Each path below is one point turned by a fixed rotation once a step. After each direction that follows a path, write how fast that rotation turns it, in degrees a step (0 if it stays still).
Each turn is a multiple of 5 degrees from 10 to 175, or 0.
Each row of a path follows its step; steps can be skipped.
Rotation 1:
step 0: [4.2, 23.4, -1.9, 12.6, -30.6, -23.2, 13.7, 0.8, -0.2, 3.1, -3.9, 3.2, -7.7, 15.6, 2.0, 11.3, -25.8, 6.8, 16.0, -12.5, 0.6, 0.7, 5.8, -17.0, 9.1, -13.8, 7.5, 1.5, -2.5, 15.4, -8.3, 7.1, -5.0, -10.8, -16.9, 8.3, 2.1, 20.9, 13.7, 8.9, -2.9, 5.9, 2.4, -7.7, 7.1, 9.3, 13.0, -4.5, -3.6, -0.6, 9.1, 2.1, 10.2, -2.0, 2.7, 14.6, 12.4, 5.3, -26.6, 6.1, 0.0]
step 3: [-4.2, 9.8, 6.6, 11.5, -6.3, 6.1, 5.9, 13.2, -12.2, -2.3, -2.0, -4.9, -11.7, -6.3, -4.4, 16.4, -8.2, -6.6, -1.3, 29.8, -13.2, 14.4, 7.5, -5.5, -7.6, -14.1, 0.4, -22.9, -22.0, 2.5, -15.7, -8.6, 8.3, 11.3, -7.5, -10.3, -7.9, -14.1, 15.9, -14.6, 6.8, 4.6, 1.4, -6.0, -13.1, -14.0, -0.5, 11.3, -17.6, -1.4, 8.8, -1.2, -5.4, -2.7, 23.4, -13.1, 8.7, 9.5, -18.4, 0.9, 17.2]
step 4: [22.8, -5.7, -20.1, 16.9, -1.4, -12.6, 18.0, 5.6, -20.3, -6.0, 0.0, 8.8, -14.8, -1.9, -23.0, 6.8, 9.6, -3.1, -3.7, 19.9, -19.9, 8.3, 5.0, 6.5, 11.7, 2.1, 3.6, -12.8, 8.8, 9.6, -14.5, 0.1, -3.0, 8.1, -9.9, -8.1, -10.3, 3.8, 10.2, -3.4, 2.4, -12.1, -1.3, -25.1, -25.1, 11.6, 3.0, -10.6, 0.7, 6.8, -1.1, 14.2, -12.3, 8.5, -9.6, -6.3, -8.3, 17.2, -4.2, 7.0, 1.9]
step 8: [-13.6, 1.9, -5.8, 7.4, 2.9, 7.5, -8.6, -4.4, -2.7, -3.4, 8.7, 5.7, -20.0, -9.1, -21.2, 7.8, -0.2, 8.0, -3.5, 7.7, -10.6, -8.1, 18.4, 5.1, 6.7, -9.5, 9.5, 22.9, 2.1, -0.3, 32.2, -5.2, 20.2, 2.3, 2.2, -8.0, 9.5, -7.4, 12.7, -2.3, 9.5, 2.7, 22.8, -6.7, -1.4, -5.4, -5.8, -6.8, -11.5, 19.0, 13.8, 22.8, -1.8, 18.3, 2.1, 7.5, 17.8, -4.1, 14.5, 3.6, -13.0]
step 10: [-5.1, 8.9, 4.5, 5.6, -12.7, 17.4, 15.7, -8.9, -2.6, -7.5, -20.5, -1.0, -5.0, 5.9, 10.2, -11.7, 3.8, -11.2, 10.2, 9.9, -9.1, 8.7, 15.8, -1.3, -9.4, 35.8, 5.1, -16.0, -1.8, 2.1, -0.1, -8.1, 25.0, -6.5, -3.2, 6.0, 6.7, -25.6, -7.2, -6.3, 0.0, -8.4, -12.8, 15.1, -1.1, 8.7, 6.5, -2.8, -9.6, -17.5, 1.8, 11.4, -2.0, -4.0, 1.1, -4.9, -22.6, 14.9, 0.6, 18.5, -4.4]
step 12: [4.6, 0.5, -4.6, 9.0, -17.3, 13.7, -12.0, -6.7, 15.7, -17.6, -1.6, -16.2, 0.6, 1.8, 2.4, -5.6, -6.4, 8.6, 20.2, 10.6, 0.3, -20.6, -14.6, -5.6, 17.2, 7.3, 7.8, 11.3, -6.3, -13.0, 3.4, 16.2, -8.0, -0.6, -4.4, 1.3, -1.7, 15.8, -13.0, 5.3, 11.1, 15.7, 27.6, -15.1, -8.3, -6.2, -5.1, -0.4, 13.4, 15.4, 1.9, -9.5, 4.6, 2.7, -15.2, 7.7, -16.2, -10.0, 2.6, 26.3, -6.0]
step 15: [-8.6, 0.7, -9.5, -9.5, 20.2, 4.8, -15.7, 3.2, 11.0, -9.4, -5.4, 5.5, -6.5, -3.7, 1.3, 0.1, 8.8, 11.6, -3.8, 17.2, -12.8, 3.0, -16.4, 16.5, 3.3, 11.9, 16.4, -32.4, 2.5, 5.6, 1.5, 3.2, -6.4, 2.1, -13.8, -20.4, -3.5, -9.2, -7.5, -12.9, -9.7, 15.6, -3.0, -6.8, -6.9, -4.7, 15.1, 7.8, -8.8, 4.6, 20.0, 9.2, 19.6, 16.0, -8.5, 11.6, 9.7, -6.7, 21.8, 13.3, 0.0]
step 21: [1.1, 15.2, 7.4, -7.5, 3.7, 20.7, 15.8, -8.3, 4.8, 4.5, 7.5, 2.7, 6.3, 10.5, 2.5, 7.5, 15.5, 6.8, 3.8, -10.8, -4.5, 0.4, -19.1, 13.0, -17.9, 8.2, -4.6, 12.2, -1.0, 24.6, 11.7, -15.8, -0.6, -21.6, -7.8, -7.7, -11.6, -3.5, 11.7, -4.4, 13.1, -5.8, -9.5, 4.4, 3.4, 7.5, -18.2, 7.3, -16.2, -14.8, 8.3, 19.4, -3.1, -7.0, -7.6, 22.1, 2.9, 0.9, 19.0, -18.6, 12.3]
Directions:
[0.8, 1.6, 0.9, -2.8, 2.6, 3.6, 5.4, 4.0, -2.5, 2.4, -2.4, 5.7, 3.0, 2.3, -0.4, -2.2, 2.3, 1.2, 3.4, -1.4, 0.9, -6.3, -1.7, -2.3, 0.6, -2.9, 0.5, -0.4, -2.4, -3.4, -3.6, -3.6, 2.0, 2.2, -6.0, -0.6, -0.5, 1.0, -1.1, -3.0, 3.4, 0.0, 4.8, -5.0, -0.8, -1.5, -6.9, 2.4, 0.1, 5.4, 1.6, 3.2, 1.1, 2.0, 0.8, -2.5, 2.9, -2.5, -2.2, 1.9, 0.1] -> 85
[-4.3, -0.3, -1.1, -1.3, 3.0, 1.2, -0.3, -3.3, 3.0, -0.6, 0.3, -4.9, 0.4, 1.7, -3.8, -3.5, -1.8, -1.0, 0.3, -1.4, 0.7, 2.3, 0.3, 1.7, 0.0, 1.8, 3.5, -0.8, 1.0, 1.9, 0.6, 0.7, -4.6, -3.1, -4.0, 0.9, -2.7, -5.9, -1.4, -3.3, 6.6, -1.5, 0.9, 1.8, -4.4, 3.6, -1.1, -0.9, -2.5, 1.3, 2.0, -1.1, -0.6, 2.7, 2.0, -0.3, -5.1, -10.3, 0.9, 3.3, -4.3] -> 10
[2.0, -1.8, -5.6, -2.2, -1.1, 4.6, 0.4, 0.3, -1.7, 2.8, -2.1, 3.5, -1.3, -1.9, 1.2, 0.7, -5.8, -1.9, 3.3, -3.4, -0.2, -1.2, -0.6, 7.1, 1.5, 1.5, 4.3, 0.4, 3.0, -0.8, -1.7, -0.7, 7.0, -4.5, 1.4, -0.8, -5.7, -0.6, -3.7, -1.0, 1.9, 1.3, 2.5, 5.0, 2.9, 4.0, 3.2, 0.5, -3.3, 0.0, -1.8, 1.9, 2.8, 0.8, 2.2, 5.2, 0.2, 1.8, -0.1, -1.0, 3.6] -> 135
[3.1, 4.7, -2.2, -4.8, 0.1, 3.8, -0.2, 1.4, 3.0, 1.7, 0.2, -3.5, -5.2, -1.3, -5.8, 0.9, -3.6, 5.1, -2.1, -3.5, -3.4, 0.9, 0.7, 0.2, -3.8, -2.3, -3.4, -4.8, -1.5, 3.3, -3.4, 3.2, 3.1, -2.1, -0.8, -1.1, -1.2, 1.0, 3.2, -1.0, 0.9, -0.5, -3.2, 0.6, -1.8, 2.9, -3.5, -1.5, 4.5, 2.9, -4.6, -0.3, -4.2, -5.4, -1.2, -1.4, 5.3, -0.4, 0.9, 0.3, 0.0] -> 20
[-4.6, 0.5, -3.4, -0.2, 0.3, 0.3, 0.7, 0.8, 1.7, -3.6, 6.4, 3.4, -1.5, -0.8, 4.8, 0.6, -2.3, 1.2, -3.9, 0.5, 0.6, -1.6, -2.3, -4.7, -1.7, 1.4, 2.3, 5.1, -1.7, 2.3, -4.1, 2.6, 2.4, 1.5, 0.8, 3.4, -1.0, -0.9, -4.4, 8.7, 3.3, -1.5, -3.4, 1.4, -4.5, 1.2, -3.1, 3.9, 4.8, -1.8, 2.4, 2.5, 0.9, 0.1, 1.7, 1.1, 0.8, -1.7, 1.2, 2.4, 5.0] -> 70
[5.9, 4.1, -3.6, 0.1, -0.4, 4.0, 1.5, -1.8, 2.0, 0.8, 1.6, -4.2, 4.6, -3.1, 2.4, 4.7, -1.7, -1.4, 2.8, 2.2, 0.2, 5.0, -5.5, -0.1, 1.3, 2.3, -4.7, 1.5, -3.4, 0.6, 2.5, -0.3, -2.3, 0.3, -6.2, -0.8, 1.3, 2.5, -2.8, 0.0, 1.3, -0.9, 3.3, 3.2, -5.2, -0.8, 0.1, -1.0, 0.5, 1.5, 4.5, 0.9, 2.4, -4.7, 3.7, -0.7, -2.8, 5.4, -3.0, -0.5, -0.8] -> 35
